100 114 104 115 53
69 119 99 99 91
103 97 68 114 103
99 99 147 78 101
106 95 69 114 105
->
69 119 99 99 91
99 99 147 78 101
100 114 104 115 53
103 97 68 114 103
106 95 69 114 105

118 112 88 109 94 70 115 105
94 93 91 79 110 98 93 105
102 118 110 145 76 102 105 106
103 119 111 149 73 102 106 105
90 89 103 85 109 114 90 97
85 100 110 106 95 121 89 104
75 93 116 98 100 143 81 101
114 85 113 99 115 105 114 55
110 98 111 112 101 103 111 79
->
75 93 116 98 100 143 81 101
85 100 110 106 95 121 89 104
90 89 103 85 109 114 90 97
94 93 91 79 110 98 93 105
102 118 110 145 76 102 105 106
103 119 111 149 73 102 106 105
110 98 111 112 101 103 111 79
114 85 113 99 115 105 114 55
118 112 88 109 94 70 115 105

122 136 95 106
99 99 116 107
120 91 91 57
100 105 79 158
->
99 99 116 107
100 105 79 158
120 91 91 57
122 136 95 106

93 89 94 157 126 42 47
72 119 140 111 102 149 126
79 135 81 80 96 108 43
131 50 133 106 119 151 91
94 126 78 120 50 136 70
->
72 119 140 111 102 149 126
79 135 81 80 96 108 43
93 89 94 157 126 42 47
94 126 78 120 50 136 70
131 50 133 106 119 151 91

147 71 91 100 100 108 118 104 111 71 143 52
78 124 72 101 89 76 91 98 80 101 80 138
154 87 52 110 93 83 127 106 87 54 148 73
->
78 124 72 101 89 76 91 98 80 101 80 138
147 71 91 100 100 108 118 104 111 71 143 52
154 87 52 110 93 83 127 106 87 54 148 73

107 107 136 112 72 102 110 79
136 102 106 77 89 105 82 104
84 96 110 90 95 89 99 133
81 110 103 109 82 128 112 140
92 109 82 102 86 81 50 119
113 90 100 66 99 115 78 78
115 73 108 79 114 110 86 71
98 125 92 67 98 91 105 103
102 106 97 71 103 93 105 86
121 107 107 92 113 101 86 104
63 118 86 100 86 76 110 82
->
63 118 86 100 86 76 110 82
81 110 103 109 82 128 112 140
84 96 110 90 95 89 99 133
92 109 82 102 86 81 50 119
98 125 92 67 98 91 105 103
102 106 97 71 103 93 105 86
107 107 136 112 72 102 110 79
113 90 100 66 99 115 78 78
115 73 108 79 114 110 86 71
121 107 107 92 113 101 86 104
136 102 106 77 89 105 82 104
---
89 96 91 96 79
70 130 63 58 102
89 82 95 104 95
112 130 51 59 36
->
89 96
70 130
89 82

105 121 36
109 93 124
104 93 113
->
105 121
109 93
104 93

116 68
137 97
98 129
38 131
->
116 68
137 97
98 129

154 88
50 76
150 117
47 91
->
154 88
50 76
150 117

59 76 103 106 125
116 152 115 136 113
103 155 100 136 117
->
59 76
116 152
103 155

93 94 47
111 113 89
131 129 93
96 95 99
->
93 94
111 113
131 129

61 91 115 122 124
134 97 149 146 80
71 93 85 90 100
->
61 91
134 97
71 93
---
144 151 87 101
115 114 110 55
111 112 97 134
115 114 109 56
142 149 88 100
129 131 83 84
81 76 124 119
107 105 106 63
131 133 82 92
->
115 114 110 55
115 114 109 56
129 131 83 84
107 105 106 63

109 81 97 110 118 94 116 116 82 99 88
91 90 82 107 92 84 108 110 100 103 107
101 56 75 132 109 72 150 153 80 105 95
102 140 119 73 93 122 64 61 116 92 101
52 107 96 101 60 103 98 97 122 126 150
130 96 98 97 122 92 99 100 83 83 66
->
91 90 82 107 92 84 108 110 100 103 107
102 140 119 73 93 122 64 61 116 92 101
130 96 98 97 122 92 99 100 83 83 66

101 105 92 107 106 111 107 110 108 91 102 95 55 82 64
81 106 80 80 111 109 76 116 118 83 93 87 132 126 128
92 98 100 86 97 94 85 96 98 99 96 98 158 125 150
102 113 138 127 75 103 127 67 65 112 88 90 97 86 98
119 75 84 87 118 85 91 119 120 106 122 136 99 107 99
->
81 106 80 80 111 109 76 116 118 83 93 87 132 126 128
102 113 138 127 75 103 127 67 65 112 88 90 97 86 98

97 121 131 121 84 116 69 125 92 116 136 130
91 127 141 106 101 133 84 121 106 68 85 90
135 74 57 104 123 67 150 87 107 160 132 131
93 125 139 104 104 131 89 120 106 68 82 89
87 130 142 110 94 134 75 121 106 72 92 92
127 98 124 100 129 102 124 129 82 104 106 128
105 124 145 124 90 119 70 140 83 120 145 146
->
91 127 141 106 101 133 84 121 106 68 85 90
93 125 139 104 104 131 89 120 106 68 82 89
127 98 124 100 129 102 124 129 82 104 106 128

76 84 70 116 142 108 131
101 100 94 119 78 123 81
141 132 149 94 71 102 83
106 106 109 87 125 91 117
145 135 151 94 66 106 78
106 107 101 82 130 113 101
123 118 132 88 104 84 111
77 85 72 120 140 107 133
94 96 77 136 64 155 59
115 112 117 85 102 100 94
132 125 139 93 80 98 90
->
101 100 94 119 78 123 81
106 106 109 87 125 91 117
106 107 101 82 130 113 101
77 85 72 120 140 107 133
115 112 117 85 102 100 94

95 135 95 134 95
158 148 95 144 156
98 124 96 123 97
98 146 96 146 98
112 95 128 95 112
107 134 95 131 106
128 97 117 98 126
96 117 96 115 96
120 96 119 96 118
104 95 131 95 104
98 97 143 97 98
97 156 95 153 97
->
158 148 95 144 156
98 146 96 146 98
107 134 95 131 106
96 117 96 115 96
104 95 131 95 104
97 156 95 153 97

94 113 96 72 77 83 87 112 102
125 86 109 127 78 86 90 102 81
94 100 95 68 83 108 114 57 87
110 102 85 75 109 103 103 69 114
108 98 92 92 118 74 130 158 109
106 81 105 102 100 104 78 80 96
91 106 93 72 89 79 109 72 84
->
125 86 109 127 78 86 90 102 81
110 102 85 75 109 103 103 69 114
106 81 105 102 100 104 78 80 96

115 90 114 94
99 116 106 115
156 70 103 107
98 107 120 96
97 90 95 86
103 100 49 124
119 93 107 107
96 113 110 108
->
99 116 106 115
98 107 120 96
103 100 49 124
96 113 110 108
---
114 158
147 124
126 100
142 120
82 105
->
114 158
147 124
126 100

98 147 97 139
97 98 117 128
110 127 103 97
123 98 98 98
118 99 97 97
->
98 147
97 98
110 127

104 123
135 117
90 149
94 114
133 119
->
104 123
135 117
90 149

159 152
112 112
94 95
98 90
->
159 152
112 112
94 95

103 126 84 96 75
88 100 98 54 93
94 148 125 101 112
->
103 126
88 100
94 148

75 121
135 134
155 117
122 145
->
75 121
135 134
155 117

127 106 82 98
83 104 87 90
96 77 86 40
82 120 84 104
132 114 80 108
->
127 106
83 104
96 77

106 160
132 147
130 64
157 88
->
106 160
132 147
130 64

118 123 51
116 122 59
107 103 63
111 98 84
->
118 123
116 122
107 103
---
56 73 106 81 113 77 84 97 143
111 91 93 99 100 101 116 112 103
53 83 82 71 130 89 124 107 161
57 88 104 116 134 101 147 94 166
->
111 91 93 99 100 101 116 112 103
57 88 104 116 134 101 147 94 166

108 104 113 106 76 111 124 88 107
144 76 98 108 104 125 103 78 107
65 122 100 98 88 84 105 116 92
92 105 149 77 96 85 113 91 131
->
144 76 98 108 104 125 103 78 107
92 105 149 77 96 85 113 91 131

103 124 128 75 116 122 125 80 91
117 117 140 84 118 95 139 90 97
88 85 122 62 91 140 90 103 138
103 84 103 94 106 99 86 97 113
87 106 113 103 102 120 102 90 107
94 111 125 79 105 111 131 111 141
91 81 144 55 76 132 112 107 150
->
117 117 140 84 118 95 139 90 97
103 84 103 94 106 99 86 97 113
94 111 125 79 105 111 131 111 141

97 107 100 98 101 103 99 119 48
96 127 101 98 101 103 100 105 141
104 122 99 101 100 101 97 94 97
100 85 101 99 97 104 90 80 100
->
96 127 101 98 101 103 100 105 141
100 85 101 99 97 104 90 80 100

113 93 105 98
114 52 113 142
->
114 52 113 142

56 141 58 95 159 62 154 120 140 101 151
52 143 53 94 164 58 156 122 142 100 156
->
52 143 53 94 164 58 156 122 142 100 156

121 98 104 124 96 80 122 112 87 65 109 117
82 72 112 111 109 104 122 86 133 115 77 138
96 89 89 106 97 115 122 99 91 106 102 98
39 135 89 82 124 115 122 94 104 115 147 90
94 118 130 90 90 99 122 96 101 107 113 114
127 123 78 79 105 135 122 88 47 85 76 134
90 83 120 118 113 59 122 116 136 114 123 80
->
82 72 112 111 109 104 122 86 133 115 77 138
39 135 89 82 124 115 122 94 104 115 147 90
127 123 78 79 105 135 122 88 47 85 76 134

109 115 103 126 85 92 110
90 89 111 92 108 121 92
97 88 113 94 110 118 98
102 121 110 149 73 101 105
->
90 89 111 92 108 121 92
102 121 110 149 73 101 105
